In the data rows, the value 128 means zero.
Some points, each followed by its number:
[215  99 255 111 147  41 143 167  91 159 132  82 182 181 138 173 164 138  98 122 180 155 136 166 104  38 131 108] 0
[142 150 118 140 173 135 140 136  99 133 163 140 151 150 153 119 158 137 101 117 107 162 145 120  61 136 121 139] 1
[153 101 169 120 121 131 160 113 155 140 115 108  95 138 173 158 129 148  96 118 158 138 120 103 110  74 139 122] 2
[158 110 172  77 126 116 138 188  89 190 166  97 142 121 105 156 197 140 116 103 142  91 154 194 160 132  85 145] 3
[ 89 123  47 106 103 186 134 125 172 101  99 168 100  79  94 119 107  88 163 133 101  86  95  73 163 154 129 159] 4
[255  85 255  77 113  65 135 150 146 145 141  58 159 154 180 181 128 159  76 129 204 164  91 132 101  27 161 102] 5
[130 109  69  93 148 149 177 164 120 138 183 141 127  95 129 140 164 106 117  94 113 117 157 132 131 164 109 154] 6
[ 60 173  90 201 121 172 132 106 119  84  95 164  97 135 108  74  75  88 152 143  78 126 130 102 133 146 125 114] 7
[ 48 242  67 232 133 137 104 121 111 102 135 176 138 155  85  52  80 110 171 190  75 107 122 116 137 198 141 147] 8
[134 104 122 116 105 144 119  95 146 115  99 118 115  98 170 160 151 133 118 110 148 152 130 127 119 103 148 117] 9
[ 84 156  71 131 140 160 106 147 143 148 110 136 127  99  58 118 153 149 159 121 111  54 136 136 155 172 124 178] 10
[ 22 192   0 176 121 202 135 138 110 111 114 159  97  96  54  76 134  94 173 140  68  67 165 126 155 234 106 142] 11
[191 127 163 120 139  75 132 148 132 148 118 137 155 126 105 161 124 130 138 112 144 108 131 129 137 112 154 141] 12
[ 38 156   8 154 123 201 199 136 133 127 142 194  79  76 113  84 148  72 152 125  45 109 146 132 124 255 113 150] 13
[138 128 171 135 100 117 124 111 130 100  96 120 107 131 140 136 114 111 135 130 144 118 120 101 128  98 137  83] 14
[111 150  97 160 124 153 160 126 129  92 137 147 108 129 144 109 108 114 139 143 112 119 129 103  96 138 141 120] 15
[148 173 165 174 133  98  98 157  94 144 146 140 176 136  74  98 128 142 132 154 120 134 116 145 144 139 138 136] 16
[208  88 235 136 124  84 113 134 127 172 169 115 173 161 163 166 156 174 104 134 178 200 128 188  89 102 129  97] 17
[ 95 136 140 156 120 142  53 104 143 104  76 109  93 164 146 134 103 165 136 164 168 115  92 128 168  75 131  66] 18
[193  58 217  83 122 102 142  91 158 115  91  74 107 143 181 174 127 148  67  97 202 150  89  85 131  22 155  99] 19
[ 56 192  94 221 137 182  95 130  97 114 152 169 151 157 116  60 128 113 152 172 103 162 120 136 120 186 119  97] 20
[138  85 168 144  49 173  96  66 174  84  94 111 127 141 179 115 101 155 102 159 163 182  67 109 130  77 149  49] 21
[ 97 153  55 170 141 190 148 196  99 164 173 193 174  85 119  78 163  92 159 110  61 149 149 159 100 221  87 125] 22
[144 158 150 193 104 108 155 107 111 120 145 151 148 142 148 111 107 113 127 149 107 165 134 155  89 163 150 110] 23
[ 99  97  63  99 108 171  88 102 157  74  60 118  64 111 131 134 142 135 141 112 135 132 134  79 157  82 117 103] 24
[ 55 174   8 198 144 179 170 127 104 136 125 183 120 101 122  77 137  94 168 123  54 143 163 156  91 228 128 147] 25
[122 103  74  97 131 169 112 106 168  76  74 115  47 107 167 147 148 152 111 117 162  94 109  86 127  74 120 105] 26
[ 54 186  50 242 125 169 143  94 131 113 144 213 131 149 136  64  86 110 153 171  88 172 124 134 105 185 139  97] 27
[ 92 162  59 161 128 166 137  93 133 106 115 146  91 127 145 102 140 114 140 130  85 124 131 128  91 173 123 123] 28
[176 138 152 129 116  89 115  75 173  76  93 117 115 144 154 143  80 171 114 163 163 104  59  94 131  54 190 117] 29
[221 120 208  97 142  78 117 127 143 175 155 112 222 146 134 166 154 144 107 107 140 160 127 176  82 114 147 148] 30
[ 36 177  49 214  84 202 148 112 110  87 135 207 111 118  96  59  62  83 160 142  89 114 121  64 129 204 130 120] 31
[192  42 220  47 127 115 125 177 106 187 135  64 156 121 142 188 218 155  85  82 177 110 142 196 161  92  96 124] 32
[193  80 245  77 123 105  88 165 104 189 132  98 139 157 142 178 205 174 108  99 200 149 124 208 132  57 114  89] 33
[255 111 251  80 143  32 120 131 138 136 110  80 150 160 159 179 127 156  83 136 196 109 102 147 110   6 160 139] 34
[201  99 255 108 112  70  60 125 148 149  90  88 175 167 142 166 120 168  87 157 219 122  88 142 159  42 154 113] 35
[203  99 222  91 148  58 144 113 101 151 106  86 149 146 152 194 165 144 100  97 164 146 157 184 112  57 140 125] 36
[100 184  54 161 177 150 192 184 106 171 187 178 107  95 104 114 158 121 164 117  76 128 169 142  70 207  99 150] 37
[181  98 183 106 137 135 120 122 159 115 143  95 117 122 171 142 142 157  90 125 163 164  97 119 102  72 120  91] 38
[165  46 209  97  74 132  69  95 164  83  64  71 144 177 164 154 124 178  80 146 206 137  96  92 187  37 147  82] 39
[177 130 142  81 153  74 135 175 112 172 137 122 149 120  77 178 162 121 138 112 137  88 163 174 132 105 142 175] 40
[166  98 201 128 110 130 138 150 107 151 154 115 161 134 115 140 146 117 109 110 148 157 142 149 126 104 118 115] 41
[116 108  70 113 126 158 172 184 130 160 146 153 112  97  96 121 163  97 129 110  92 110 154 138 143 190 101 147] 42
New points follow, each followed by the numbers of its three nearest points above, nearest first.
[108 181  74 149 127 127 131 118 167  74 110 158  97 130 116 123  72 107 144 159 112  98 103  62 114 109 155 155] 15 7 4
[226  82 254  93 109  53 136 181  89 177 139  97 161 162 146 195 165 132 107 103 198 145 139 172 146  44 124 104] 0 33 36
[ 56 149   1  85 152 128 107  98 167  91 100 110  92  98  95  99  65 139 172 118  90  64 142  78 181 184 129 165] 4 10 11
[212  43 232  41 115 109 130 171 123 190 130  68 137  96 144 189 189 133  86  65 171 129 131 186 169  87  89 140] 32 33 3
[117 153 150 155 149  90 129 127  93 149 178 129 169 151 128 107  92 111 133 153 101 178 139 140  98 167 109 108] 23 1 16
[ 51 186  31 189 126 194 149 147  95 121 120 190 110 113 116  92 118  80 184 126  78 131 152 120 100 198 112 124] 25 31 28
[146  56 171  48 114  84 105  83 151 127  97  55 117 145 152 161 112 165  95 106 196 136 107 113 162  69 127 117] 19 39 2
[  7 187   0 164 125 184 114 117 137  78 111 191  85  96  69  73 105 102 170 136  49  76 123  88 174 216 127 164] 11 31 13
[209  70 173  31 171  99 168 156 139 154 119  43  86  98 149 200 198 169  93  83 174  99 138 146 131  65 109 160] 32 36 3
[ 81  96 109  96  84 166 102 109 143 112  78  86  86 105 121 128 163 159 119 113 153  90 126 108 196 118 123 113] 24 26 9
[  0 193   0 178 141 173 118 115 126  83 104 197  95 114  43  71 102 100 190 149  45  42 150  99 170 220 123 183] 11 31 8
[129 170  87 152 127 114 130 103 152 106 110 165 131 115 109 137 102 117 149 136  84 125 122 102 118 153 160 166] 15 28 23
[114 118 148 117  89 134 103 111 130 109 102 114 115 155 125 132 146 131 109 127 160 113 135 128 176 108 115 121] 14 9 18
[ 52 180  75 206 139 162 118 164  67 150 171 176 149 126 106  84 141 106 152 165  99 141 123 143 123 197  88 100] 20 22 27
[165  65 255 101 109  93  80 112 112 132 125  71 138 179 130 160 167 178  88 135 208 134 102 155 181  58 142  72] 35 33 39
[138  77 125  78  86 180 111  96 154 106 107 129 102  88 176 137 156 135 105 106 127 129 125 147 123 109 115 100] 9 26 2
[147 120 210 164  94 109  99 142 101 114 136  98 168 182 143 110 126 143 111 153 156 144 123 147 148  79 130  89] 41 14 16
[108 115  76  98 153 193 151 131 138 119 146 122  94 100 168 141 166 138 130  99 111 125 138 114 108 158 106 145] 6 28 42
[ 36 198  34 169 148 114 134 116 133 116 146 179 140 117  69  64  53  95 173 148  60 116 139  94 121 203 147 153] 8 31 7
[197  60 188  54 136 115 111  95 154 111 117  63 106 137 197 190 156 138  73  99 189 140 118 125 118  22 145 107] 19 38 2
[163  97 118  74 134  90 146 176 149 169 106 138 136  98 102 175 156 130 155 107 128  76 141 154 162 124 133 188] 40 12 3
[107 124 154 112 106 121  98  85 139  89 111  91 118 138 166 101  60 129 106 148 136 153 109  89 149  99 133 100] 14 18 21
[141 148 153 192 108 123 161 164 102 154 155 151 157 147  99  98 109 106 131 155 112 172 140 146 111 159 133 101] 23 16 41
[139  84 198  75  79 135  79 103 141  86  68  65  90 150 137 149 151 152  85 141 197  94  93 104 177  38 136  90] 39 19 18
[175 112 183 137 147  97 132 160 102 156 131 123 156 132 143 162 153 120 133 131 157 150 153 161  85 108  89 101] 41 12 17
[156 100 120  85 104 120 116 104 187 125  87 135 125  97 135 166 134 147 128 120 149 106 129 114 164 106 159 149] 9 12 2
[178  43 197   8 159  81  97 156 129 183 150  46 126 123 175 180 184 183  96  83 187 147 137 158 148  79  96 134] 32 33 36
[115 212 108 191 142 127 124 187  88 182 187 175 218 154  70  99 115 128 155 167  91 123 131 178 113 216 117 164] 16 22 20
[106 127  83 110 137 149  88 164 131 131 125 138 123 111  61 124 141 131 143 122 105  57 144 120 184 177 110 162] 10 42 4
[144 111 212 114 135  73 133 128 112 138 158  87 175 151 127 124  92 151 118 162 159 151 130 136 116 111 128  93] 41 12 17
